T: 4 groups of rows, each row roughly a mix of its group's hidden directions
T (142 x 10)
[[-13 -17 -14  15  27 -13 -12  29  19 -19]
 [  4  25 -18  41   1 -11 -23  -8   3 -11]
 [-10  31 -19  -1   7 -19  32  24   3   8]
 [ 20  27   8 -10 -12  11  12 -17 -29  26]
 [ -8  19  -9   6  12 -21  39  25  12   7]
 [ 15  14  20 -35  -4   6  21 -16 -22 -14]
 [-19 -18 -29  29  18  -2 -14  21   7 -11]
 [ 12 -26  25 -16 -17   7 -25 -22   4  19]
 [-23  15   3  15  21 -20  13  38   5   5]
 [ 34  24  16 -23 -10   1   1 -29  -2  -8]
 [-27 -24 -17  17  16  -4 -15  20  18 -20]
 [ 26 -19  15 -12  14 -17  17  25   3  26]
 [ 12  27  -4 -15 -17 -26   2  19  12  30]
 [ 16 -26  20 -19 -13   9 -23 -21  22  12]
 [  7  -7   5   6  16 -39  20  13  31 -10]
 [  2 -27   0  -5 -24  38 -18 -15  -3  12]
 [-15  19 -24  17  21 -15  25  21 -14  -9]
 [ -4  13  13 -34   7   3  40  17  -2   6]
 [ 13 -32  10  -9 -10  12 -26 -20  27   9]
 [ -6  15  20   4  22 -39  15  18 -17   2]
 [ -1 -22 -13 -19  -1  27 -14 -30  10 -23]
 [-19 -23 -19  20   5  -2 -25   6  18 -29]
 [ 12  -8  10 -25 -21  15  -7 -39   8 -17]
 [-21  31 -13  -4  18  -1  27  28   8  -3]
 [  7 -20  11   1  -3  15 -31 -20   9 -35]
 [ 18 -16   8  -8 -19  19 -34 -28 -12  -5]
 [-40 -14 -18 -13  -2  19   7   4   8 -27]
 [ 15   8  28 -32 -26  19 -11 -15   0   2]
 [-11 -22  19  -4  24  33   0 -18   0 -23]
 [  9 -23  -8  34  -4   1 -37  -9   4 -13]
 [ 10 -22  18 -22 -18  26 -26 -18  -3  11]
 [-19  15  -7 -24  -6  10  22   3  27 -30]
 [  0 -23  17   3  15  19  -8 -19  10 -39]
 [ -7  27   6  -9  24 -28  19  28  -6  11]
 [  6 -35  -1   0 -17  37  -7 -19 -11   4]
 [ 14 -19   5  -4 -19  16 -33 -24 -20  13]
 [ -1  -2  36  -4  19 -38   5  11 -12  12]
 [ 12   2 -13   6 -34   3 -23  -4 -23  30]
 [-11  -7   6 -40   0  16  30  14  17  -5]
 [-35  14  -5   8  13  -9  29  22 -17   9]
 [ 13  -6 -10 -18 -20  35  -9 -15  29  -7]
 [-10  -4  12 -39 -17  16  32 -11   3   2]
 [-11  -9  18   1  31  -3  16   3  23 -35]
 [ 24  17 -17  13 -37 -21   2   8  -8  14]
 [ -2  27  -5  -6   8 -21  36  24  14  13]
 [ 12 -21  36 -19 -12  19 -24  -8  11   4]
 [ 10   9  24 -36   1   2  29  -4 -24   0]
 [-13  18 -25  25 -13  19 -18 -17 -25  -1]
 [  2  10  -6  34  17 -27 -21  19  12 -15]
 [ 18 -20  12  -9 -13  18 -30 -31 -11 -12]
 [-13  22   9 -16   8  -4  42  18 -10  15]
 [ 13   4 -10 -25 -18  -8 -33 -10  -8  32]
 [-15 -10  10   3  31   8  13  -2  14 -41]
 [  4 -34  -3  12 -15  22 -29 -17  17   6]
 [-18   3 -23  17 -17  23 -24 -25 -13 -14]
 [-18  -1 -10   4   6  36  36  21  -6   3]
 [ -8  19   5 -45  -2   4  28   0  10  -9]
 [-11   5  18   9   4 -25   9  41  -5  22]
 [  6   9  -2  16   3 -35  26  23  25 -12]
 [ -5 -31  -9   6 -22  32 -12 -22   6 -13]
 [  4 -18  10 -26 -18  27  13 -25 -22   8]
 [ 11 -24  -3  31  -2  -2 -34 -11 -18  15]
 [ 13  32   8 -23   4  11  23 -10 -25 -18]
 [ 23  30 -16   1 -36 -14  -2  13  11   8]
 [ -9 -26 -14  15 -13  25 -21 -25 -19  -8]
 [ 11 -18  23 -18 -25  26 -22 -18   3   9]
 [  8 -13  45 -29  -4   4 -10  -1  -9  14]
 [  3  21   5 -30  18 -37   9   8  16  -4]
 [  6   6 -24  29  -8  -8  -6 -13  38 -15]
 [ 13  -8  41 -32  -4   7 -21  -5   0   3]
 [ 11   3  -5  -5 -22 -24 -18   4 -15  42]
 [  4  12 -14  -4 -28 -15 -30   6 -17  30]
 [ -7   8  21  13  20 -42   2  13 -21   5]
 [ -3  -8   9   0 -18  34 -22 -13 -29  18]
 [ 12 -28  29 -17 -16  10 -13 -15  17  19]
 [  1   7 -12 -24  18 -44  -3   6  16  14]
 [ 15 -42   7  -5 -18  24 -12 -15   7  12]
 [ -7   0  -1   0   4  38  -8  -4  26 -35]
 [-11  24  -6  26  21 -23  -3  32   3  -9]
 [ -4  28  -6   8  -1 -18  32  31  17   5]
 [ -9  -9  13 -41   3  10  32  10  -8  16]
 [ 21  21  14 -18 -18  11  16 -29 -16  17]
 [ 10  11   6  11   1 -11  10  26 -27  39]
 [-10  -6   9  22  28 -41   0  13 -12   5]
 [-17  -5  -4  22  16 -20 -11  44   0   3]
 [ -5   8  15  12  32 -38  -4  18  -9  -9]
 [ 13  11  21  -5 -11  -9  17  14 -23  39]
 [-32  17 -18 -30  13   9  21  15   0  -5]
 [ 36   2  10 -12 -18   7   6 -19 -21  27]
 [ -5  27  -5  15  23 -30   1  30  14  -2]
 [  9 -20  16 -11 -32  29 -11 -18  11  14]
 [ -7 -25 -18  23  23 -14  -9  31  14  -6]
 [ -8   8 -16  43   7 -20 -19  13  17   6]
 [ 17 -17  -2  35   4 -10 -35  -3 -11  15]
 [-23 -24  -2 -16  -7  36  25   1 -13  -4]
 [-13 -16  12 -36  -2  13  33  14   4  13]
 [ 14  -3  20 -31  -6  21  30  -6 -19  10]
 [-14  24 -12   7  12 -23  32  28   8   1]
 [  5   6 -12  23  32 -24   5  33   9  -2]
 [ -9  -6  -7  19  34 -38  -9   9 -13   0]
 [ 28  13 -11   4 -10  15   3 -21 -31  26]
 [ 21  17   8 -15 -23  16   3 -35 -19  10]
 [-19  27   1  24   3 -13   9  29 -18  21]
 [-12  23 -26  21  23 -11   3  18 -13 -24]
 [-21 -25   4  13  -1 -20  -4  14  34 -22]
 [ -8  -6  15  -4  22  27  12 -11   9 -40]
 [ 10   4 -20 -16 -22  36   3 -13  26  -9]
 [ 15  -6   1 -24 -11  21 -24 -31 -22   9]
 [  6  -6  20 -25 -11  -6  23  11  40  -4]
 [-14  10  13 -29  17 -11  32  27  -1  -7]
 [-10 -18  21   5  -4  27 -12  -9 -31  27]
 [  6   0 -10  15  13  -2  15  25 -23  40]
 [  6  10 -21  15 -30 -17 -10  12 -17  31]
 [  5  21 -17   1 -15 -38   2  21  -2  26]
 [ -4 -13 -12  40  -7 -10 -27   2  27  -3]
 [ -6  39  -7  13  22 -27   5  21  -3  -1]
 [-24  -4 -21  30  -4 -21 -30  -6   9   9]
 [ 11 -26  12 -20 -23  23 -13 -21  12  18]
 [-18  14 -25  25  16  -9  25  22 -16  -7]
 [ 12  -3 -13 -14 -31  30 -11 -26  17   1]
 [ -2   4   3 -20 -18  19 -10 -39   8 -26]
 [-14  13 -26  22  -9  18 -27 -18 -17 -15]
 [ 10 -11 -11 -13 -19  39  -4 -12  30  -5]
 [ 15  -3  18 -22 -11  29 -31  -9  14 -16]
 [  9 -28  -7 -12   8   3  -3 -18  33 -30]
 [-11  22 -27  21  -6  19 -21 -19 -19 -14]
 [ -6 -30  24   4  20  16  -9 -16   8 -31]
 [ -4  19 -14   8   4  -9  40  25  14  18]
 [ 16  17  12 -11 -30  13   3 -31 -21  14]
 [  9  -7   5 -30 -26  31  15 -10  16  13]
 [  0 -22  -2 -20 -16  46   8   0   7  11]
 [ 10   2  -1  -1 -29   2 -17  -2 -23  42]
 [-20  -8   3  28  -9  28   7  11 -24  26]
 [  3 -21  21 -12  11 -20  20  31  13  19]
 [-17  13 -26  31  11  -5  28  21  -6  -7]
 [ 12 -24  11   1 -11  28 -26 -28 -13 -13]
 [ 13 -11  -5  26   0 -21 -44 -10   5   5]
 [  2  11 -22   1  13 -45  16   8   3 -19]
 [ -6 -37  -8   7 -19  27 -17 -22  -5   9]
 [-15   6 -20  14 -16  20 -23 -30  -5 -23]
 [ 17 -19   9  -3 -18  26 -29 -28 -11 -10]
 [  4 -14   8   3   5   5 -52 -12 -12 -11]]

the one row of each list that fits no group (the others fit one group, some only roughly)
  z_868: [-26  -1  -6  17  26 -22   2  36   0   7]
  z_669: [ 11   4  17 -38  -8  16  33  -9 -12  -1]
  z_388: [-15  37  -8   9  17 -22   9  23  12 -16]
  z_582: [ -2  15  12 -42   2  -1  35   1  -7  11]
  z_258: [ 11 -38   2  -7 -21  24 -12 -20  16  -9]
  z_18: [  8  -9 -10  37   3  -8 -38  -5   3 -18]
  z_124: [ -6  18 -21  30  11 -13 -30  -6   3 -22]
  z_847: [-16  21 -38  25  13  -5  -5  16 -17   2]
  z_836: [ 16  17  14 -30 -13  20   9 -22 -20  19]
  z_73: [ 32  -6   9  14 -15 -17 -31 -24  11   2]
  z_15: [-15  11  -9  16  31 -26   5  23 -23  -9]
  z_901: [ 13 -19  12 -23 -18  32 -12 -13  24   3]

z_847
  z_330: [  1   2 -23  12  -5  18 -22 -34   4 -29]
  z_676: [-30  24 -11  -6  20  -2  27  25  -9  -3]
  z_971: [  7  37 -10   7 -22 -28 -14   0  -4  20]
  z_872: [ 12 -35  -1  20   1  -3 -40  -8   8  -3]
  z_304: [  5  18  14 -39   0   1  35   8  12   1]
  z_845: [ -2  -2 -34  26  26  -8  -3   7  21 -19]
  z_705: [-12   5  -1  21   3 -18  30  27  -6  30]
  z_147: [-16  -3  -4   3  31 -19   4  24  28 -23]
  z_363: [ -6  20 -28  32   4 -18  20   5  17 -13]
  z_778: [  8   9  21 -13  22 -37  10  26   4  11]
  z_25: [-17  12  -5  23  24 -20  14  25 -24 -10]

z_971
  z_440: [-10  24  -2   7  27 -33   1  30  -2  -7]
  z_227: [ -2 -18 -14  41   7   5 -34   4  -4  -2]
  z_528: [ -8  30  -3  16  23 -15  11  33 -11  14]
  z_226: [  9 -41   8   8 -17  21 -16 -18 -10  14]
  z_840: [ 26  17 -13  12  -8   5 -25 -27   2 -28]
  z_88: [ 13 -23  -5  25 -15   3 -32 -14   0  27]
  z_830: [ 10 -15  -4   8 -27  25 -29 -24  18  -4]
  z_236: [  0  40   8 -33   1 -10  22 -10  -1  -9]
  z_499: [  0  -6 -10  -3 -19  21 -19 -42   1 -21]
  z_735: [ 16 -23   4 -25 -20  25  22 -22   5  -9]
  z_696: [  4 -28  16  -1  -4  21 -43  -8   6  -6]

z_735
  z_809: [  4   9  14 -42  -6  -2  29   8  20   7]
  z_643: [-10  -7 -19  46   6  -9 -24   7  -2  12]
  z_949: [ 18   7 -10  14  -7  -6 -20   8 -26  40]
  z_776: [  5  -5   4 -18 -15  39  20 -23 -21   3]
  z_767: [-26   6  12  14  26   0  33  23   8 -11]
  z_555: [ -2  -9   3  -1 -42  15   7 -21 -10  28]
  z_858: [ 17 -21   5 -23 -21  30  -3 -28  -1  -9]
  z_198: [ -1 -11 -12 -12  -3  34 -28 -26  -8 -20]
  z_380: [ -8   5 -19  36   7  -9 -34  -6  -8 -18]
  z_14: [ -6  20 -25  37  14 -12 -24   6   8 -11]

z_949
  z_635: [-22  -9  -3  14  35  10  19   6   7 -31]
  z_553: [ 27  -3  18 -22 -13   5  19 -13 -14  32]
  z_978: [-14  25 -28  25  -3 -16  21   3 -24   1]
  z_93: [ 14   0  18  -7 -22  42   9 -11 -16  16]
  z_184: [  7  11  10 -34 -12  21  30 -16 -10 -15]
  z_744: [ -5   3  16 -49   5   1  26   7   6  -2]
  z_171: [ 20 -18  -7  23  -7  -5 -33 -16  -4  27]
  z_787: [ 13 -20   3 -11 -27  20 -15 -33  10 -16]
  z_114: [ -5  -1 -12  42   8 -20 -30   4   0  13]
  z_436: [  6 -14 -23  32  14 -21 -22  -4 -21  13]
  z_736: [  1   7  17 -35  10   3  37  19 -10   0]
  z_298: [  7   5  18 -40   3  14  32   0  -5 -15]

z_436
